In the rows, 128 means zero.
Where one turn sends some rows of the set: a few examples, then the rows asked:
Tadid: [136 143 132 151 112 126 133 120 135 141 123 138 114 119 138 101 158 126
 135 163 134 127 141 130 108  89 162 150 118 147 128 166 127 138 116 160
  90]
Noki: [137 140 147 121 115 137 158 143 134 141 123 145 126 128 141 127 132 122
 157 150 132 105 123 167  98 105 140 121 148 163 128 140 115 167  97 116
 128]
buv: [147 137 134 131 141 153 133 136 146 149 127 125 144 121 137  94 173 142
 137 148 139 135 123 127 117 135 146 148 117 147 140 108  97 168 100 160
 107]
fuf: [142 101 143 145 127 146 158 133 138 129 140 144 145 115 122 104 145 136
 163 161 146 125 107 151  95 106 155 114 141 170 136 174 138 143 103 142
 114]
Nipif: [117 138 153 130 119 110 166 145 132 159 126 125 114 104 132 115 164 141
 151 150 146 136 119 139 116  87 125 135 133 144 150 129 107 133 123 144
 133]
lonap: [125 115 149 120 124 132 153 133 131 116 105 133 146 114 144 137 148 126
 140 153 147 126 101 162 112 118 136 113 140 166 147 147 120 160 100 107
 120]
Deg: [125 148 139 137 113 110 138 120 132 115 130 153 120 129 145 107 142 140
 129 164 142 132 143 131 100  87 138 152 114 163 165 160 116 157 100 158
 101]
tego: [131 154 142 147 117 108 137 145 116 135 122 142 132 141 141  95 164 146
 127 147 125 106 139 130 117  95 140 153 117 130 166 148 107 141 104 144
 110]
guri: [148 139 138 134 156 132 122 148 138 126 125 115 142 157 160  90 148 132
 154 145 152 123 141 121 120  99 133 116 130 132 138 132 147 131 112 162
 109]
Lakir: [135 140 123 139 133 123 155 140 180 133 142 136 121 110 114 112 156 146
 141 152 139 145 125 117 122 110 133 138 121 144 140 134 126 146 111 166
 118]
buniz: [127 118 132 135 139 140 137 139 135 146 122 136 158 119 165 105 165 123
 142 147 138 136 115 166 118 126 165 129 140 153 160 133 139 159  73 169
 127]
Peson: [151 121 141 117 156 127 160 136 120 120 135 151 143 121 148  98 124 147
 133 141 157 130  91 146 105 138 142 128 134 143 167 142 117 128 101 152
 106]
tudel: [115 144 156 137 115  97 157 120 128 142 117 141 130 119 143 101 155 134
 133 149 164 150 118 150 115  84 130 126 125 148 163 141 120 134 117 121
 105]
resi: [155 153 146 147 130 125 139 138 137 139 127 172 131 131 135 118 164 127
 111 156 124 117 100 149 116 125 134 148 120 145 164 146 112 133 106 136
 128]
gefu: [119 133 118 156 130 121 143 127 172 138 129 144 142 118 140  90 149 136
 145 139 142 132 112 134 118  84 132 127 116 143 146 139 151 134 106 161
 120]
fanot: [143 119 144 139 120 150 150 136 128 139 128 114 148 123 129 115 151 147
 163 180 162 140 134 127  89 108 153 112 151 166 125 159 130 154 106 137
 108]
buz: [159 127 181 147 133 130 164 141 125 129 146 152 153 141 155 111 167 106
 132 156 154 135 130 147 120 122 139 128 140 135 153 153 117 137 105 164
 139]
Vulok: [142 146 135 115 121 155 153 138 147 134 102 119 128 160 158 105 149 129
 125 138 152 119 131 151 107 121 137 132 132 177 120 156 105 163 114 144
 117]
rerom: [137 146 141 138 152 131 157 175 147 153 136 125 154 149 147 123 137 144
 129 160 153 124 104 137 114 122 112 129 140 151 168 136 144 142  92 147
 116]
vovod: [112 128 152 142 125 130 166 130 113 136 109 120 144 152 138  95 160 138
 132 135 156 122 147 152  92 109 153 105 127 156 135 153 126 135 106 169
 102]
tuzud: [142 150 157 132 152 139 148 171 133 140 124 120 169 150 142 128 138 134
 140 170 150 113 125 117 110 126 135 136 142 133 138 138 129 153 117 135
 129]
maf: [144 131 134 137 134 159 162 154 150 154 120 125 147 128 159 129 120 127
 135 141 148 138 109 130 122 140 128 116 142 130 150 145 138 140 105 146
 124]
feb: [119 126 159 125 134  97 144 147 106 113 131 126 136 140 137  86 162 140
 158 161 147 149 126 128 105 109 141 147 135 148 155 154 135 146 118 142
 136]
rin: [144 120 138 124 136 151 159 132 127 145 124 134 128 109 153 121 123 148
 143 159 167 153  94 140  97 138 128 116 146 153 158 140 125 135 109 139
 112]
luf: [141 151 153 136 161 116 148 158 132 140 138 138 153 167 141  98 157 136
 131 164 157 117 119 147 112 106 131 133 131 168 164 147 145 142  91 155
  89]
kepu: [137 137 143 134 146 124 149 129 147 118 144 148 146 131 152 125 124 128
 138 146 154 122 120 140 121  93 120 110 140 121 169 132 127 141  87 130
 113]
pivu: [163 132 152 152 130 142 139 145 143 145 139 152 133 126 156 104 165 100
 120 152 141 124 114 159 114 130 155 137 120 148 144 162 111 127 114 160
 140]
Pef: [139 142 152 131 121  99 137 153 112 114 129 146 134 144 133  97 166 135
 129 159 130 123 115 145 100 122 142 155 124 145 154 153 107 141 117 131
 144]
suna: [117 127 140 132 134 127 149 110 147 115 122 142 134 123 149 111 138 134
 130 157 152 162 128 129 105 104 140 142 121 178 158 159 140 158  98 179
 107]
Veb: [143 150 134 115 154 143 119 162 164 132 127 134 116 159 147  89 140 144
 143 152 156 121 136 142 112 111 143 139 139 146 137 141 134 148 126 147
 108]
migid: [152 147 148 121 140 126 149 151 152 132 139 148 116 125 145 113 106 139
 148 134 152 121 143 139 114 101 144 115 142 135 158 142 106 136 109 133
 122]
rik: [166 129 136 143 133 139 140 139 147 125 112 142 167 120 152  90 163 131
 138 140 134 118 116 129 121 132 154 133 112 148 125 127 121 144 109 177
 115]
ramo: [121 142 153 143 134 134 165 154 126 136 118 108 161 154 139 117 149 145
 128 154 158 117 153 123  94 118 137 118 133 135 132 134 125 147 106 167
 110]
pip: [122 132 125 132 123 161 144 132 139 156 112 127 128 118 152 125 138 142
 160 169 161 142 125 130 104 109 130 110 151 157 152 150 149 159 108 133
 109]
revup: [145 135 120 140 129 136 129 123 136 154 114 142 119  98 148 100 164 123
 131 150 132 128 101 146 111 126 171 137 118 160 141 159 111 131 111 141
 125]
Lenal: [134 155 148 121 124 134 152 132 121 129 103 115 147 148 141 129 142 153
 139 173 165 144 149 111  97 108 139 117 148 147 139 149 120 154 118 138
 110]
Tek: [163 146 170 133 115 137 155 136 128 166 130 130 138 136 137 121 177 125
 135 162 139 151 118 149 120 101 132 146 137 160 135 125  98 152 104 144
 107]
kezo: [129 131 114 140 121 132 119 130 139 152 123 138 119 113 162  95 153 124
 139 145 133 134 131 160 110 108 173 136 125 148 154 146 135 144  87 169
 106]
roze: [149 124 156 126 132 150 137 139 136 119  94 112 139 144 151 113 164 120
 140 154 152 135 128 137 112 121 140 118 125 182 114 158 135 146 129 152
 108]
kamu: [168 140 175 133 121 115 143 143 116 133 114 146 159 126 144 105 179 123
 139 170 152 131 115 148 121 118 148 140 127 165 140 135 110 155 114 125
  99]

rin -> kezo
Peson -> buniz
Tadid -> Lenal
Now find these:
tudel -> guri
migid -> buv

Where one turn sends some rows of the set: a few examples, then the rows asked:
Sopel: [119 135 128 140 151 167 113 126 100 130 119 128 127 132 118 138 133 141
 140 115 115 124 134 133]
fov: [115 135 129 138 152 165 108 132 100 131 119 125 126 136 116 138 132 138
 143 120 116 124 132 136]
goveb: [100 130 143 129 118 123 136 133 137 144 125 110 107 120 151 134 131 119
 117 132 145 116 124 125]
tuli: [112 135 125 139 151 163 108 131 101 137 117 126 123 131 115 134 132 143
 143 120 119 124 136 131]
rabak: [124 116 115 127 164 135 141 151 125 117 157 132 111 110 144 155 138 148
 137 129 147 135 113 140]
Fedu: [123 124 119 126 162 133 140 156 127 119 156 136 111 120 152 155 143 149
 128 131 153 138 112 138]
Fetof: [153 112 130 132 151 119 136 139 127 114 140 148 130 134 150 168 144 131
 118 147 139 120 148 127]
tama: [124 119 119 128 166 130 141 150 129 117 161 140 110 120 144 150 143 146
 136 125 151 131 109 136]
Pifo: [139 125 135 116 140 128 102 113 113 150 123 141 143 119 119 127 125 112
 132 124 130 107 129 126]
bami: [ 99 126 148 136 124 115 136 141 130 148 129 107 106 129 149 130 124 120
 120 127 148 120 131 127]
vimem: [117  94 145 137 140 129 127 145 141 142 109 116 122 157 145 153 131 143
 140 139 123 130 137 118]
zir: [102 130 149 133 117 117 131 141 128 148 123 104 104 125 149 138 122 121
 120 128 146 128 132 126]
Lom: [145 137 119 118 164 118  96 117 129 147 142 126 123 150 141 144 120 153
 130 107 136 152 115 104]
bala: [138 167 142 142 144 125 109 126 105 132 147 122 128 142 143 159 126 141
 102 109 133 140 138 117]
Galok: [115  96 141 142 139 131 126 142 138 144 106 116 119 156 146 154 127 142
 139 136 121 130 137 113]
far: [135 168 138 140 149 127 109 126 107 131 148 119 125 146 143 158 124 137
 103 113 131 140 144 116]
bor: [143 136 127 115 164 111 101 118 135 146 144 134 126 152 140 147 126 150
 128 108 128 153 111 101]
dudot: [147 138 125 110 167 122 100 124 136 139 142 132 129 147 137 151 122 155
 123 109 129 156 115 106]
kuvoz: [138 163 140 140 149 125 115 124 108 131 145 122 125 146 147 161 125 139
 103 109 133 144 146 118]
kedod: [137 127 135 113 138 131 110 119 113 147 116 147 137 117 115 124 121 112
 135 129 131 109 124 123]
limar: [113  93 140 137 145 129 128 144 141 142 109 117 119 156 144 154 122 142
 141 139 126 130 137 118]
Koful: [116  96 140 138 140 130 133 143 138 148 102 117 118 150 148 155 129 142
 143 138 124 126 136 120]
zifum: [140 126 133 110 134 137 100 113 119 149 118 137 144 122 118 133 118 113
 131 123 125 109 131 122]
vop: [153 115 130 129 147 115 138 132 131 110 146 147 134 136 147 168 141 130
 114 148 139 122 143 130]
mig: [124 116 119 129 162 134 129 152 126 122 160 130 107 111 152 156 141 147
 133 124 158 134 108 131]
memat: [128 126 114 130 163 130 136 144 133 118 162 134 109 112 146 153 148 148
 133 126 153 128 114 135]
Redi: [147 127 134 112 138 132 104 115 109 145 117 143 141 115 121 135 121 112
 133 129 127 109 125 125]
saded: [141 128 138 107 141 134 111 115 116 152 117 139 148 122 128 130 112 110
 133 120 129 111 123 124]
rubok: [147 134 123 114 160 114 106 120 135 143 141 125 124 150 142 151 118 152
 125 115 124 159 113 102]
roro: [152 113 125 132 155 115 139 138 131 110 138 142 128 132 151 172 143 132
 114 144 143 122 144 127]
Pavov: [148 134 119 106 162 120 104 121 132 141 142 134 125 147 141 137 122 152
 129 111 135 162 118 104]
gebu: [102 123 143 132 113 124 132 142 127 150 126 109 108 128 152 138 126 117
 121 134 147 117 132 130]
Fil: [141 126 130 114 139 132 108 114 115 147 111 143 142 126 122 123 119 111
 140 124 134 110 124 129]
sekuv: [144 164 136 140 148 128 108 122 110 127 147 122 125 143 143 161 125 137
 104 106 133 146 143 117]
fen: [145 135 127 120 162 116 101 121 127 150 142 128 127 148 139 142 115 151
 123 111 130 156 108  99]
dofov: [103 129 150 136 120 114 140 139 141 147 122 110 112 126 154 139 126 119
 123 128 149 118 125 127]
gufa: [153 116 128 128 151 116 135 141 128 112 146 144 137 134 147 168 143 133
 114 145 138 118 148 125]
Lerup: [ 98 123 150 132 123 114 136 139 136 151 129 110 106 124 148 145 122 120
 123 127 150 126 129 124]
vov: [126 118 111 127 163 130 139 139 126 120 166 136 114 112 143 150 143 146
 131 129 151 136 111 137]
gofu: [121 137 128 140 144 166 112 128 100 138 115 127 125 133 120 135 130 140
 145 114 115 127 133 133]

gufa -> vimem
tuli -> bala
Pifo -> bor
Now find these:
rabak -> zir
Pavov -> mig
roro -> Koful
Fetof -> Galok
Fedu -> gebu
fen -> vov
dofov -> Fil

